(in the rows, 128 means zero)
The same turns and mirrors carry the whole set onto itself and the rows of a family onto each other. Which other rows belong to the same family as each row named below? List them in the order they appear above.
These 28 rows form 7 families of 4 rows each.
Mas: [111 156 111 118 159 112 116 168 109 130 105  96 117 106 134 113 134 125
 153 101 110]
sarid: [161 107 102 126 157 134 134  98 139 133 114 140 157 115 129 124 138 149
 103 139 138]
kig: [133 129 110 142 143 117 127 107 142  96 120 118 173 115 111 126 163 145
 126 138 156]
zatam: [125 153 100 126 155 107 113 148  84 136  89 105 120 103 153 108 141 122
 145 107 101]
Vefi: [139 147 110 140 140 110 131  97 145  94 106 133 160 114 108 115 162 151
 127 126 147]
fike: [113 149 123 137 154 110 113 130  86 169 111 108 111 117 137 119 121 115
 142 118 123]
nuteb: [164 110 110 138 142 133 132  99 142 105  97 124 164 119 111 124 136 129
 108 140 131]
nol: [134 132 109 120 142 108 117 122 152 105  97 135 168 112 112 111 151 158
 141 138 156]
lin: [135 132 113 141 151 121 117 128 157 116  98 142 181 115 127 113 170 138
 120 132 149]
Tebe: [127 125 121 117 148 112 123 150  96 150 119 112  94 116 132 120 125  99
 125 104 135]
resi: [144 111 110 137 140 122 117  89 152 123 109 130 168 126 124 135 125 135
 116 135 149]
Sodi: [121 157  87 122 133 110 121 172  98 134 105 114 126 105 146 117 145 111
 133 110 102]
Sobik: [137 129  98 140 139 104 135 115 150 114 102 125 163 112 109 126 161 140
 140 137 171]
duku: [126 151 123 124 156 103 113 145  93 157 109  96 103 135 135 130 119 133
 123 116 119]
zumeg: [144 133 102 131 145 133 135 123 145 105  98 130 177 111 113 113 173 151
 122 131 138]
kamab: [150 115 106 145 140 126 129  84 141 115 112 138 158 118 113 115 132 138
 107 139 119]
Far: [131 140 101 145 139 130 126 103 137 102 118 118 185 102 114 124 155 142
 127 127 149]
Fofa: [159 118  89 144 145 137 118 101 154 136 101 126 165 125 122 140 131 146
 123 132 141]
babor: [123 155 121 141 162 110 113 153  96 161 109  98 107 124 134 129 119 117
 131 111 132]
Zaf: [129 134 116 128 142 112 111 146  84 160 118 118 106 116 147 134 119 111
 117 110 120]
Kiga: [140 137  89 132 142 111 111 171 101 129  98 119 103 112 150 111 135 120
 144 112 106]
Kiza: [121 145 124 126 151 118 116 134 116 161 126 109 108 118 139 136 118  96
 145 100 121]
tosa: [124 137 113 124 166 106 103 162  81 128 112 117 123 116 140 107 134 129
 142 100 103]
Zokup: [116 151 127 140 164 114 119 152 113 156 130 116  98 120 145 132 125 115
 142 122 132]
Sugur: [156 120 118 140 129 133 125  92 148 117  92 118 168 112 118 119 142 122
 102 134 133]
fazu: [130 138 106 136 156 111  97 166  89 134 105 106 120 107 152 117 139 122
 142 106  98]
Numil: [117 148 103 111 149 110 120 168 100 119 115 103 114  98 141 136 129 126
 147 124 104]
Zesiz: [159 101 105 139 154 129 137 105 148 122 104 138 165 103 127 130 144 126
 119 150 122]

Which other rows belong to the same family as zatam? Vefi, fike, kamab
Which other rows belong to the same family as Sobik? Kiga, Zokup, Zesiz
Which other rows belong to the same family as Mas? resi, zumeg, Zaf
Which other rows belong to the same family as Numil? lin, Tebe, Fofa

The same turns and mirrors carry the whole set onto itself and the rows of a family onto each other. Which other rows belong to the same family as each row named below? List them in the order they appear above.
These 40 rows form 5 families of 8 rows each.
Par: [127 112 140 130 108 112 115 143  98 145]
mitek: [121 147 124 124 156 127 166 110 136 119]
Sifu: [129 146 116 117 142 133 122 129  86 123]
Dig: [137 127 124 110 115 153 120 118 139 115]
leki: [112 146 123 130 156 131 157 110 152 127]
movi: [114 147 122 119 127 123 108  93 119 137]
Sirug: [147 110 140 114 137 131 164 157 128 138]
nik: [115 151 119 124 151 128 163 118 153 128]
ravid: [129 113 140 114 107 118 117 150  99 144]
Gatir: [110 136 133 134 162  99 147 139 113 160]
fogak: [112 111 144 128 121 115 152 132 164 149]
bused: [ 96 145 118 130 127 115 111 103 123 134]
nipo: [139 110 132 112 112 149 115 131 136 123]
rogod: [105 153 121 132 120 114 111 105 113 142]
poz: [103 111 144 123 109 115 137 121 157 151]
Retik: [133 113 135 115 149 127 159 166 119 125]
lopu: [136 146 116 128 148 133 134 144  97 112]
benus: [114 119 145 132 120 111 144 110 161 153]
Lag: [127 110 142 116 109 109 106 146 116 148]
girub: [104 132 139 134 148  96 154 142 112 157]
giki: [139 111 133 115 121 148 127 121 142 107]
raz: [125 141 121 129 151 144 155 111 145 113]
duf: [140 153 112 123 145 132 128 144 102 117]
bepi: [103 104 146 121 119 114 147 116 150 155]
miboz: [136 106 142 112 143 135 163 156 137 130]
gare: [108 145 124 129 115 121 116  95 131 148]
robev: [132 120 124 110 102 146 128 120 138 112]
Buken: [134 111 143 121 139 114 164 162 134 129]
gofos: [106 112 142 118 115 115 140 116 153 161]
mef: [138 124 126 116 108 152 130 113 137 116]
Kuru: [102 149 128 133 152  98 159 129 115 150]
tagi: [116 117 139 115 113 104 120 150 105 159]
Gapup: [ 98 150 117 125 123 116 117 102 112 136]
savib: [144 107 142 120 140 132 158 158 138 138]
mezil: [109 147 133 125 144  89 145 135 111 159]
tis: [138 149 119 120 154 134 137 140  94 121]
lazup: [116 145 118 114 156 133 159 116 153 127]
silis: [134 139 120 108 145 125 129 145  92 114]
bito: [126 107 141 121 112 121 112 142  98 146]
mevig: [103 134 133 129 155  96 145 148 113 157]

Which other rows belong to the same family as mitek? movi, benus, Lag, giki, Buken, mezil, silis
Which other rows belong to the same family as gofos? nik, lopu, mef, Gapup, savib, bito, mevig
Which other rows belong to the same family as Par? Sirug, Gatir, bused, duf, bepi, robev, lazup
Which other rows belong to the same family as girub? Dig, leki, ravid, rogod, poz, miboz, tis

The same turns and mirrors carry the whole set onto itself and the rows of a family onto each other. Which other rows belong to the same family as each row named below? List them in the order they appear above.
These 30 rows form 5 families of 6 rows each.
rido: [145 131 153 100 142 172 126 124 123 105 146]
fono: [145 120 156 119 138 172 121 134 116 101 146]
papur: [152 116 161 111 137 167 122 118 121 114 151]
vip: [196  97 146  89 159 164 105 156 101 117 132]
migul: [185 161 127 104 129 138  81 148 128 103 134]
vom: [145 139 128 115 151 134 122 130 103 159 140]
Gufat: [191 109 140  80 163 169 107 160 103 110 128]
lunil: [149 125 158 101 140 168 124 118 124 112 149]
vib: [193 102 141  88 160 167 105 161 100 111 131]
boso: [144 129 127 132 146 135 118 144  95 151 140]
fos: [148 130 130 126 147 133 119 134  99 158 142]
Koser: [195 141 139 116 120 131  75 138 127 119 140]
Dudaz: [189 161 130  97 128 135  81 136 131 113 136]
molo: [141 147 121 111 153 136 124 136 101 152 137]
vam: [174 130 106  72 143 118 108 148 128 132 152]
vuta: [198  99 146  82 159 164 106 149 104 122 133]
Loma: [150 114 160 119 134 168 119 127 118 108 150]
dud: [194 149 138 102 124 131  78 131 130 122 140]
Bebib: [196 105 144  74 162 165 108 147 107 121 132]
kob: [140 137 123 129 150 138 120 150  95 143 137]
ziso: [168 123 102 103 139 124 103 181 112 110 149]
siv: [139 146 120 118 153 139 123 146  98 144 135]
bim: [192 110 140  74 163 167 109 153 105 114 129]
taki: [186 155 129 117 125 139  77 154 122 102 135]
lir: [175 105 112 116 133 119  98 174 112 121 155]
nukal: [166 135  97  81 146 124 109 168 121 116 147]
vuro: [183 113 115  85 137 112 104 142 125 144 157]
ralav: [183 100 119 107 131 114  99 155 118 138 159]
vola: [142 128 153 110 142 173 124 132 119  98 145]
sinob: [192 143 137 123 121 134  74 149 122 110 139]

Which other rows belong to the same family as Dudaz? migul, Koser, dud, taki, sinob
Which other rows belong to the same family as vom? boso, fos, molo, kob, siv
Which other rows belong to the same family as ziso? vam, lir, nukal, vuro, ralav
Which other rows belong to the same family as bim? vip, Gufat, vib, vuta, Bebib

